One vector is turned by the same rotation once a tick. Each row is the vector after some number of ticks, and that number follows the row.
The counts run from 0 to 586.
[141  74 131  93 164 143 123 108 119 164 139 135  78 121 149 134 119 123
 130 194 119 159 114 135 173 120  66 147 169 148 113 108 105 122 163  91
 122 164  97 127 150 130  93  75 112 111 126 131 136 133 170 101 118  97
 123 166 104 137  94 112 134 122 122 110 122  89 153 175 107 153 124  91
 174 155 133 114 132 137] : 70
[163 108 156 117 176 115 125 119 141 158 122 105  83  90 170 113 148 136
 150 163  94 145 116 136 151 141  87 137 173 174 143 120 112  84 134  82
 101  87 108 121 142 125 111 127 112  70 121 126 141 141 169  98 120  94
 105 160 144 129 138  98 150 122 134 106 113  97 133 132  94 171 115  84
 170 177 118 110 103 125] : 188
[133 105 151 153 145 132 121 110 136 124 132 119 151 123 151 127 137 145
 129 187  75 108 134 134 137 136 102 131 175 161 166 145 123 119 148  69
 126 105 107 135 168 134 130 116 110 150  72 162 118 116 145  85  82 116
 158 183 148 123  99  73 118 134 148 147 113  71 151 163 115 150 125 141
 184 161 124 156 109 128] : 126
[150 111 174 119 140 103 152 113 144 163 117 109 115 129 117 113 119 130
 150 172 104 146 100 146 144 159  84 130 179 144 130  91 113  85 114  80
  88  78 133 119 107 146 105 149  87 138 106 147 146 143 125  92 107 128
 131 165 134 170 130  91 152 109 188 129 102 101 132 114  91 153 114 128
 181 198 137 134 118 120] : 100
[152 104 179 128 113 108 143  80 136 151 102 116 132 119  88 115 133 133
 105 143  89 162 130 139 147 154 118 129 173 155 105 143 165 111 141  60
 116 142 115 139 137 141 150 141 121 148  65 141  95 122 118  93  80 109
 153 130 143 153  91  93 154 150 162 111 108  83 140 182 111 120 112 135
 172 158 104 166 135 152] : 334
[122 112 125 132 158 115 115 121 110 156 110 122 119  99 182 105 153 147
 122 168  87 143  99 150 175 104  80 158 166 125 139 111 150 109 142  80
 135 138  93 117 164 140 133  90 129  73  95 167 129 121 160 107 124 128
 140 169 104 142 139 106 136  92 119 102 106  75 133 131 100 161 130 102
 183 171 125 126 108 107] : 286
[138 108 169 123 121 103 131 122 142 155  75 124 127 135 120 100 123 157
 117 179 118 148 106 110 159 127  71 143 183 126 123 115 153 133 131  96
 105 127 112 113 131 167 131  97 141 106 103 190 137 139 116 110 128 149
 162 160 106 150 138  96 136  98 145  76  90  75 131 146 104 158 111 100
 177 196 130 145 111 122] : 290
[113 116 151 128 161 124 141 106 135 145 145 131 134  88 142 108 154 141
 129 150  56 110 105 121 153 118  98 148 152 139 146 128 121  97 131  63
 132 146 125 138 173 125 155 122 129 131 103 155  98 119 133  89 119  88
 124 166 129 113 114 115  98  84 145  89 145  59 167 159  62 136 143 143
 168 161 120 139 105 124] : 29
[146  70 151 123 138 132 137  86 122 114 125 108 130 148 140 140 140 109
 118 201 108 165 129 123 134 104 114  90 181 166 152 137 122 143 138  92
 124 138  97 142 106 136 115 133 113 135  88 159 133 150 108 105 100 108
 169 185 113 110 108  92 136 163 141 119 123  64 157 135 100 162 135 144
 203 144 131 149 148 141] : 44
[171 101 158 107 130 106 139 122 173 173 123 107 121 110 153 103 150 101
 147 155 136 194  91 104 128 136 107 107 184 156 146 109 115 105 106  89
 102 118 122 114 114 130 120 142 136 113 113 135 126 166 140 135 116 109
 114 149 121 147 140 102 143 107 158 112 113  79 155 145  76 185 143  91
 176 178 147 134  86 117] : 270
[108  98 146 116 157 128 142 109 149 150 130 121 133  99 143 111 153 130
 124 160  84 105  85  99 129 116 104 138 158 125 154 143 133 103 131  67
 131 151 114 137 164 131 167 122 135 137  97 157  97 134 121  93 118  92
 122 162 140 117 121 111 100  72 132  82 144  66 169 160  56 123 139 131
 163 168 116 143 113 122] : 30
[149 128 147  82 158 114 146 103 109 152 142 107 113 132 129 131 121 121
 144 172 106 179 116 139 157 114  74 127 176 146 120  85 144 110 121  85
 118 121 155 132 134 129  97 157  90 112 118 172 149 135 124 123 116 130
 131 178 119 151 146  86 155 136 155 129  79  83 144 148  81 175 130 138
 182 170 143 128 112 115] : 180
[147 101 155 146 127 137 126 128 130 152 102 135 136 120 149 122 144 136
 105 194 117 114 107 156 159 144 102 156 170 138 155 107 116  89 157  91
  99 135  87 111 126 134 133  57 133 112  92 126 120 146 139  76  82 120
 131 176 101 142 107 130 138 116 149 106 138  82 138 142  93 131 126  97
 161 206  80 146 125 123] : 579
[129 107 123 103 132 139 158  77  99 133 144 112 131 117 139 163 131 116
 139 191 109 196 108 130 150 108 102 110 186 149 125 120 133 110 143 113
 142 137 120 150 133 135 114 126  98 135  96 140 134 122 133 119 115 115
 148 190 119 150 100  95 131 120 128 153 112  66 152 171  92 152 165 149
 208 165 154 147 139 101] : 259
[154  84 164  93 135 124 142 123 193 180 112 117 110 143 104  97 121 101
 134 149 142 156  94 123 136 150  89 100 169 161 130 138 136 132 130  71
  99 151 138 114 117 135 123 130 130 128 127 133 133 159 151 132 127  99
 119 124 116 124 104  92 140 129 150  87  98  83 176 152  67 172 117 104
 178 175 123 141 110 148] : 522
[142 124 164 103 176 117 149  82 112 148 139 117 104  88 151 122 143 151
 140 148  72 157 116  91 156 119  97 164 161 134 119 103 126  95 125  75
 117 139 131 140 169 132 147 131 131  95 107 159 108 129 105  93 126  93
 106 165 138 135 144 123 115  93 133  73 135  76 141 181  71 137 132 114
 160 156 120 133 107 121] : 280
[153  84 149 123 119 144 136 109 160 172 103 127 151 117 130 134 136 100
  97 170 142 153 108 106 138 135 112 117 189 162 140 140 159 103 152  93
 117 166  89 120 163 125 147  90 139 121  89 123 102 124 150  85  77 118
 133 153 125 144 100 118 133 126 121 112 117  89 148 182  95 124 123  93
 162 178  92 175 132 134] : 247
[147  93 129  78 118 147 149 129 140 158 132 112 118 118 167 146 125 115
 141 194 156 187 106 123 147 130  97 110 175 158 161 105 126 103 141 108
 101 144 133 114 139 127 113  92 123  94 114 119 140 159 156 110 106 109
 127 180 113 146 133 118 147 123 124 134  71  94 144 158  80 157 130 100
 172 197 128 142 114 134] : 266
[123  96 150 122 128 109 135 124 137 152 136 108 108 112 126  95 134 140
 150 184 143 142 127 186 164 123  89 131 161 140 143  95 111  75 135 102
 114 102 108 134  90 137 112 140 101 104  83 129 151 123 157 122 101 131
 133 166 109 154 130  99 159 122 127 115 101 104 132 116  92 144 116 116
 185 218 122 116 108  87] : 97
[112  92 160  93 133 104 156  84 164 149 128 114  93  93 112 114 141 133
 127 167 113 203 126 130 176 112  99  88 160 160 125 151 138  89 122  85
 122 165 116 157 124 122 132 154 122 101 104 120 134 116 156 125 133 106
 146 148 130 136 120 111 145 131 101  63  94 110 150 125  99 153 110 124
 181 192 131 119 131 134] : 60
[147 104 144  86 150 108 155  98 101 147 138 101 101 134 137 128 129 112
 137 179 118 186 113 139 161  91  84 113 184 143 129  84 140 108 122  97
 120 127 134 132 107 132  95 161  88 101 120 166 149 139 111 124 112 136
 135 180 119 149 145  98 161 128 145 133  91  83 139 139  77 163 139 132
 191 173 138 124 126 108] : 179
[144  90 156 129 119 105 137 150 162 152 128 117 132  97 165  93 164 121
 138 171 126 146 114 152 140 130 105 109 163 159 191 115  90  74 124  74
  99 104 116 112 105 115 128 123 128 114  95 119 129 163 160  99  93 111
 136 179 119 128 137 113 145 131 142 115 112  91 151 120  93 157 126 123
 168 210 120 124  96 131] : 17
[115  84 138 124  94 120 154 136 156 152 103 137 108  95 106 113 131 142
 122 179 113 158 128 149 171 146  92 110 163 151 159 153 106  75 150  75
 129 131 112 122 125 135 139 100 116 132 117  99 141 130 177  86 111  93
 157 167 135 122  78 123 152 116 129  99  95 105 145 142 108 142 124 111
 163 213 121 132 129 160] : 230
[135 129 163 108 164  97 142  93  98 147 110 127 103 114 100 114 132 153
 120 149  59 129 106 156 175 132  75 173 156 119 103  94 135 110 145  66
 119 131 126 127 141 153 127 126 115 136  95 164 126 126 112  93 125 114
 132 152 102 153 119 103 133 102 168  90 126  71 135 161  84 132 129 144
 178 169 126 134 119 129] : 199
[139 102 145 159 125 111 114 129 145 143 113 123 146 102 151  80 170 119
 118 164  94 124 110 186 153 128 107 148 161 134 132 104 127  92 140  79
 112 127  81 117 121 125 142  98 135 119  70 136 106 136 145 103  87 126
 136 158  89 131 106 110 140 116 162 112 145  78 143 125  79 151 146 116
 177 189 102 154 102 107] : 581
[121  71 153 108 155  97 137  97 130 137 134 126  97  94 124 115 132 138
 146 192 120 129 129 111 138 114  81 128 175 139 143 103  74  77 140  98
 114 102  84 152 126 139 115 138 107 146  98 139 140 129 136  74 107 105
 119 190 130 152 136 122 140 108 120 106 148 100 127 143 109  97 119 127
 165 205 139 126 121 122] : 570
[142  68 145 115 155 110 113 128 145 175 136 106  79 122 170  86 146 122
 137 173 128 160  92 145 155 126  94 160 176 138  99  98 139 126 136  71
 115 143  86 123 128 134 111  99 112  99 109 154 109 149 125 132 109  90
 111 135 128 136 110  92 137 107 161 111 128  97 142 160  72 164 130  64
 166 150 119 123 109 114] : 73
[113  83 144  90 129 106 161 116 167 149 141 108 108  88 146 121 135 128
 142 147 105 170 119  89 127 124 108 107 170 150 160 155 118 106 124  53
 142 141 136 138 158 124 158 139 128 142 107 146 105 141 142 106 122  70
 136 153 164 122 105 105 119 100 129 111  96  89 163 173  75 138 139 124
 165 164 139 141 107 160] : 146
[132 119 121 103 124 125 160 118  86 117 139 113 138 110 152 138 130 147
 157 197  91 138 119 154 154 127  88 151 173 133 155  99 117  86 144  98
 128  96 136 127 143 144 124 115  98 116  98 142 135 129 131  83  92 119
 142 209 128 144 111 103 141 108 141 159  91  82 132 152  82 139 152 144
 175 195 128 143 113 112] : 9
[144  80 147  98 134 123 155 105 142 155 119 128 114  89 122 124 138 113
 135 150 132 162 100  78 120 141 105 142 185 138 133 109  98 102 146 102
 121 129  93 131 142 129 154 105 152 119 102 108  99 143 130 108 107  78
  96 151 120 146 108 136 122  88 131  98 142  70 144 203  71 118 163  93
 160 188 122 143 110 127] : 362
[128  81 164 122 110 110 149 119 153 168 131 144 126 126  90 109 130 137
 129 170  94 168 122 124 158 140  85 119 173 135 111 115  87 102 135  58
 130 142 130 132 117 141 134 124 102 189 132 155 128 130 117 113 100  98
 163 163 139 133  73 112 134 122 195 104 141  91 163 175 107 148 145 129
 158 180 142 133 114 148] : 235
[112  78 139 133  97 107 138 138 160 146 121 135 107  90 113  96 151 134
 129 170 108 157 132 169 174 133  99 114 155 146 156 145  81  75 148  64
 138 136 100 130 119 130 129 112 119 143 104 100 130 124 184 106 116  95
 153 165 127 125  77 117 150 119 135 107 117  96 154 136 119 146 133 117
 172 203 136 122 115 146] : 231
[159 110 152 121 166 109 134 117 119 134 133 129 105  83 141 114 147 132
 143 150  68 111 113 154 138 157  98 155 162 160 153 118  81  81 149  62
 116  83 116 118 142 121 132 119 121 114 103 109 114 148 154  70 102  81
  99 171 131 131  98  99 140 111 154 125 144  71 138 168  86 132 149 125
 171 172 120 129 107 133] : 108
[150  81 172 108 137 103 132 101 169 149 127 122  94  97 123 111 142 117
 117 164 115 192 139 144 181 131 101 104 155 181 123 144 119 100 138  67
 106 162 121 138 111 110 117 128 129 105 111 111 130 140 159 111 115  89
 136 138 112 111 113 123 152 161 125  64 116 107 155 136 102 167  98 105
 166 179 113 121 124 162] : 525
[134  96 163 130 123 107 142 131 162 166 100 139 139 111 114  88 152 132
 143 157  96 151  91 104 134 122  82 123 183 128 144 117  77 103 124  85
 120 110 117 118 118 150 128 122 135 157 125 157 134 157 130 119 133 113
 142 167 116 137 123 109 129  88 167  99 141  62 161 143  98 160 149 126
 179 196 158 126  99 123] : 485
[154  94 132 117 149 135 125 112 142 141 106 140 161 125 136 127 139  98
  93 175 109 108 111 118 136 108  87 119 175 153 151 127 153 126 155 103
 113 161  98 112 163 124 145  85 142 113  95 155 118 131 153  76  93 127
 131 179  95 108 116 127 126 126 113  78 118  71 156 151  73 141 123 116
 166 187  84 169 120 132] : 498
[127  88 182 119 152 135 124  82 161 169 156 118 113 113 153 123 142 130
 113 184 141 181 123 136 177 106 111 130 150 153 113 117 131 110 130  89
 104 208 104 148 130 120 124 100 138 130  74 146 117 126 136 115  98 123
 138 147 100 144 134 122 116 136 120  79 141  90 172 149  95 145 111 118
 183 177 121 140 126 106] : 158
[166 118 131 101 159 131 145  97  88 130 138 110 105 121 129 149 127 109
 136 164 106 146 114 163 144 144  95 145 174 164 120 102 136 102 157 104
 121  87 117 127 133 126 109 135 107  91  99 109 126 133 153 108  85 103
 112 175 115 139 104  92 158 141 141 153 103  70 133 192  76 157 144 131
 188 166 106 141 126 112] : 554
[133 102 177  95 166 112 142  65 130 154 144 115  83 105 109 128 127 142
 122 143  92 162 125 117 175 131  96 143 156 157  93 127 130 112 142  63
 128 167 127 151 157 125 143 140 132 123 110 136 107 115 128 108 118  78
 115 131 138 137 110 106 121 120 133  75 126  78 158 199  90 135 113 131
 166 146 126 126 123 139] : 531
[144 100 153 119 170  95 147  89  94 141 103 127 101 102 114 106 149 131
 121 166  75 148  88 149 162 109  87 147 168 124 103  94 122  86 131  88
 115 123  89 133  98 150 111 138 110 112 121 146 130 137 109  90 126 111
 127 161 105 151 115 116 144 100 165  89 165  81 138 123  76 132 132 123
 178 172 119 120 149 115] : 197
[135 105 138 125 115  96 140 121 132 172 117 121 138  96 149  87 172 118
 122 154 107 184  90 123 151  98  98 141 186 116 117  88 134  90 131  86
 138 143  96 120 130 136 149 120 127 119 106 162 102 126 111 132 105 122
 130 165 114 152 132 127 138  87 161 112 139  69 144 157  84 143 169 100
 165 181 131 138 103 102] : 368
